Named turns come first, each shown by rows before and after it. Which turns, in which order, take the first row of each pair that follows to the second? Write the first one first, as in the answered first pair.
turn dod:
[ 7.9 -8.6  4.4 -1.3  5.4 27.8 12.6 -6.1 25.4 -9.5 -0.9] |-> [  5.5 -10.3   7.9   3.4   1.4  34.1  11.7  -3.8  26.4  -7.1   3.2]
[-23.5   8.4 -18.1  11.3   1.4  14.9  -8.8  13.1   2.1   4.4  23.9] |-> [-21.6  13.4 -19.7  -5.4   1.3  11.6 -13.1  13.9   2.8  -9.2  20.7]
[  8.4  11.6  -1.5 -12.0 -29.1  -6.9  13.9  10.0  -9.5  -5.0  -0.4] |-> [ 17.1   9.1  -0.5 -14.1 -23.7  -6.6  13.5   8.3  -9.1 -11.0 -10.7]
turn zuze:
[  0.6  -3.9 -12.2  -4.3  -0.3   7.6  -2.6   9.1   6.9 -14.4  13.0] |-> [ -3.1  -3.6 -13.7  -2.1  -2.5   6.7  -2.3   7.1   9.8 -11.6  15.7]
[ 19.9  42.2 -12.4 -45.6  15.7 -24.7   2.5 -27.0   2.7  -7.9 -31.5] |-> [ 28.0  -3.9  -5.6  -4.3  53.1  -0.8  13.3 -12.1   5.1 -36.5 -39.1]
[  3.4 -17.6   0.1   5.2  20.9  14.0   9.0  16.7  14.1 -29.6   3.7] |-> [ -9.7 -12.4   0.1  16.2   3.0  10.6  18.8  22.3  18.6   3.1  26.5]
turn Fasad:
[-19.5  21.5   4.8 -25.0   2.4 -16.8  -2.1 -26.9  -4.1  14.7 -10.4] |-> [-19.9 -15.2  15.3  23.4  23.4   5.2  15.1 -21.0  -6.0  10.8 -10.2]
[ -7.1   7.9   9.1  -9.2 -21.7 -13.9   6.2  -1.5  -3.5   8.1   7.3] |-> [ -2.2  -1.6  20.4  14.0 -11.7 -10.8  10.6 -11.7 -10.0  14.1  -4.8]
[ 21.2   3.3   7.7   4.5 -18.0  -6.8   5.5 -18.9   3.0  13.7  11.8] |-> [ 22.3 -11.1   5.8  16.6 -12.3   1.7  14.7 -17.5   1.6   9.9  13.2]
[-17.2  -4.6 -30.9 -18.7 -23.5  21.5  -0.1  46.1  31.6 -45.5  40.8] |-> [  1.0  55.2  -6.8 -50.9 -27.3 -22.6 -34.6 -23.5   9.3   8.3 -30.4]
Pairs:
(2 to 3 turns a pair)
[  8.1 -20.9   7.4  28.2  34.9  23.0   1.2  36.7 -15.1 -19.7 -11.5] |-> [ 11.6  -9.6  15.2  24.0  40.3  13.2  -3.5  14.8 -21.4  -6.2 -34.4] | Fasad, Fasad, Fasad
[-11.9  15.0  -6.2  -3.7 -14.7  -7.8   0.4 -20.8  -4.1  34.9   0.0] |-> [  4.1 -26.4 -11.6   1.6  20.2  17.4   4.3   5.8   7.9 -28.9  -5.4] | zuze, zuze, Fasad
[ 15.5   7.6 -10.0 -38.4 -14.2 -13.3   0.9  -8.6   7.4 -16.8 -14.1] |-> [ -6.7 -11.8 -11.9  14.4 -26.0   2.2  28.1   5.7   9.1  18.3  26.7] | zuze, zuze, zuze
[ -8.3  38.0  -5.1 -29.1 -14.1  -1.1  11.6  13.2  -0.3  20.2  34.0] |-> [-4.1 -3.6 14.4 40.5 25.7 25.6 26.6 12.4 -5.8 16.9 17.1] | Fasad, Fasad
[ 18.9 -20.4  31.1  58.8  47.4 -21.4  -4.4 -15.2  14.0  12.9 -35.9] |-> [ -1.3   2.3 -25.4 -22.8 -14.9 -30.6  -3.5  54.2  41.8 -34.5  46.8] | Fasad, zuze, dod
[ 22.8 -29.8  24.7  33.7  61.0  31.2   2.5 -17.6   4.6 -35.5 -43.7] |-> [ 15.1  44.2  -4.0 -75.5  -2.4 -15.7 -29.8 -12.3  11.0 -33.1 -16.6] | Fasad, Fasad
[  4.4  -4.7  -8.8  -1.1  10.0  11.0  -7.5   4.0  14.1 -42.6  -1.8] |-> [-10.8  30.7  -6.8  -3.9 -23.8 -11.1  -8.5 -13.5   7.5  17.2  11.8] | zuze, zuze, Fasad
[ 18.6  -2.9  -0.3  35.4 -17.7  20.6  -3.4  -9.2 -12.6  20.7 -10.8] |-> [ 13.1  -0.6 -25.0   5.7 -31.2  19.4  -4.3  21.8  -2.4  -4.9  19.3] | Fasad, dod
[-35.4 -10.8 -15.7   6.3 -23.1   0.6  -2.8  27.3   9.8  25.0  43.5] |-> [  3.4 -31.5  12.6  28.1  41.1  10.2 -19.4  -7.8  -6.2  -1.0 -40.9] | Fasad, zuze, Fasad
[ -7.2  31.2   3.2  -8.5 -21.1  -8.6 -21.2  -7.5  -5.2  20.1   5.3] |-> [-15.8  -5.1  -0.9  31.6  -7.1  14.9  -5.2  17.0   2.9   3.7  24.8] | Fasad, Fasad
[-16.2 -36.8  -5.6  39.7   9.6  30.2  23.6  30.4  11.0  -9.8  35.9] |-> [ 10.5  19.1 -18.8 -61.0  -0.4  -4.7 -17.4  14.0  13.1 -44.9  -4.1] | Fasad, zuze
[ 11.8 -13.4  -1.3  -2.8  20.2   2.3  -1.8   4.4  -1.3 -21.9 -13.7] |-> [ 10.1  -1.0  -1.5 -21.8   9.6  -5.0  -7.8  -3.2  -1.5 -23.4 -16.3] | Fasad, Fasad
[-29.6 -13.1 -19.6  24.4  -2.5  33.8  11.3  14.0   4.3 -26.8   2.1] |-> [-27.0   9.1  -0.5  35.6  -3.2  16.0   6.3 -24.1 -11.9  21.7 -25.3] | zuze, Fasad, Fasad
[-22.3 -37.8   6.1  64.1   8.7  14.7  22.9  -9.6  -8.9  33.5  21.0] |-> [ -9.6  39.7  -7.6 -45.3 -29.2 -34.8 -15.8 -35.0 -17.4  35.8   1.5] | Fasad, Fasad, dod
[  9.3   9.7  -0.8 -10.3   8.6  -5.7 -19.1 -14.2  -0.9   5.9 -30.0] |-> [-14.1   4.7 -18.6  -6.7 -16.8  -1.1  -3.8  11.4   8.4  16.7  22.5] | Fasad, zuze, Fasad
[ 33.6  13.6  22.0 -24.4  19.3  -5.9  -2.6 -29.2  -6.1  18.9 -78.0] |-> [ -9.7   4.1 -33.5 -49.1 -38.6  12.6  23.7  47.8  25.3  -4.5  38.3] | Fasad, dod, Fasad
[ 11.0  33.6   8.6 -34.6  -7.9 -22.4 -23.2 -25.9 -16.5  16.0 -27.9] |-> [ 24.2  -1.1  22.1   8.3  23.9  -1.0 -13.9 -26.8 -16.1  -5.1 -50.0] | dod, zuze
[ 19.8  26.6  -3.3 -18.6   0.5  -4.3  -7.8 -17.0  -4.1 -15.4 -30.6] |-> [  9.1  11.6 -20.8 -20.2 -14.8   8.0   6.9  19.2   8.5 -32.2  10.7] | dod, Fasad, Fasad
[  0.3  27.4  13.8 -13.7 -10.4  -9.1 -17.7  -5.2  -4.6  -5.5 -10.2] |-> [  3.5  11.5   5.1 -13.0  -1.2   1.7 -10.6   9.2   0.5 -35.2  -0.6] | zuze, Fasad, Fasad
[-16.7   1.4  -6.3  31.2  -8.2  -1.4   6.0  12.2   8.3  20.2   9.7] |-> [  9.7  -3.2  -0.3   6.2  14.1  -3.0  -9.6   7.2   6.1 -23.3 -28.7] | zuze, zuze, zuze
[-23.0  44.9  -3.3 -29.1 -41.1 -16.7   0.2 -26.3 -22.9  50.5   6.8] |-> [ -2.6  -9.6  28.3  44.9  18.9   9.2  11.3 -46.3 -29.5  35.4 -41.3] | dod, Fasad
[  5.0   5.2 -11.5  -1.0 -11.9   3.2 -16.2  16.3  10.3 -33.5  16.3] |-> [  4.2  28.9  -8.9 -13.8 -19.5 -11.8 -23.1   4.1   9.0 -19.7   9.2] | dod, zuze, Fasad
[  3.1 -26.5   4.7  19.6  19.2  21.2  12.3   0.6   3.1  -9.1  -6.4] |-> [ 12.2 -15.2  13.9  15.6  19.9  16.9   3.7 -13.9  -1.2  -0.9 -22.9] | Fasad, Fasad, Fasad
[  8.0 -20.3   0.0   6.4  26.9  15.1  -1.1   7.8  -1.4 -29.7 -19.4] |-> [ 10.8  13.7  -3.0 -27.9   4.6  -3.1 -13.8  -3.1  -3.8 -19.0 -26.0] | Fasad, Fasad
[-16.4  14.3 -15.4   0.9 -20.3   8.6  15.9  16.0   3.2  28.0  36.9] |-> [-9.0  3.9  9.7 33.7  3.5 13.8 15.7 -7.7 -7.9 45.1  1.6] | Fasad, Fasad
[-34.3   3.7  -7.5  17.6 -18.2 -16.1  29.7  23.7   5.0  15.3  54.1] |-> [  2.7  31.8  -6.7 -53.2  -8.7 -40.0  -3.3   3.3   0.5 -21.3   3.0] | zuze, dod
[  4.1  13.1   0.8 -25.1  -4.1  -7.4 -10.4 -14.1   1.2  -9.3  -6.7] |-> [  3.6 -11.4   1.0 -12.7   6.8   8.4  -5.0   0.6   7.4 -28.8  -3.8] | zuze, Fasad
[  9.5 -19.4  -8.2   2.4  28.4   5.8   4.4  -1.8   9.7 -28.0   2.1] |-> [-14.0  -4.6  -9.2  19.5   0.0  -0.6  13.8  -1.1   5.2  20.2  31.4] | dod, dod, zuze
[-10.2   4.2   7.9  -3.9  28.5 -11.7   9.9  -2.3  -5.2  -3.1 -34.9] |-> [-12.5  -0.2  -6.2 -24.3  21.7  -7.5  10.3  16.8   2.2 -22.3 -23.6] | Fasad, Fasad, dod
[ 22.2 -21.3   2.9  -6.6  37.2  12.8 -19.6   1.3 -13.8 -38.7 -32.9] |-> [  4.6  -8.6 -17.6 -38.9  14.0   8.3 -19.9  28.8  -1.9 -48.5   1.5] | Fasad, dod, Fasad
[  4.2 -39.3 -13.4  19.9  17.2  23.2  15.3  27.4   4.7 -36.6  10.8] |-> [ -6.9  -7.3 -28.8 -30.8 -14.6   0.4   4.8  31.6  13.0 -36.3  32.9] | zuze, dod, dod
[ -7.7  40.4  20.6 -16.7 -33.9 -14.8 -10.7 -20.7  -8.8  30.9   7.5] |-> [-20.1 -14.4   4.7  31.0 -18.5  21.8  13.9  22.8   6.7  -0.4  48.8] | Fasad, Fasad
[ -9.8 -20.5  -2.0  -3.9 -12.4   1.6  14.0  12.2  -1.1 -18.0  39.0] |-> [ -3.1 -29.7   8.5  14.2   2.4   7.3  18.4   5.1  -5.7 -14.5  28.3] | Fasad, Fasad, Fasad
[-15.3 -12.9 -20.5 -17.9 -20.7   0.8   6.8  36.2  10.4 -23.5  40.2] |-> [-11.4 -31.7 -10.0  18.6  -2.4  12.2  15.2  33.2   7.2 -23.5  35.5] | Fasad, Fasad, Fasad
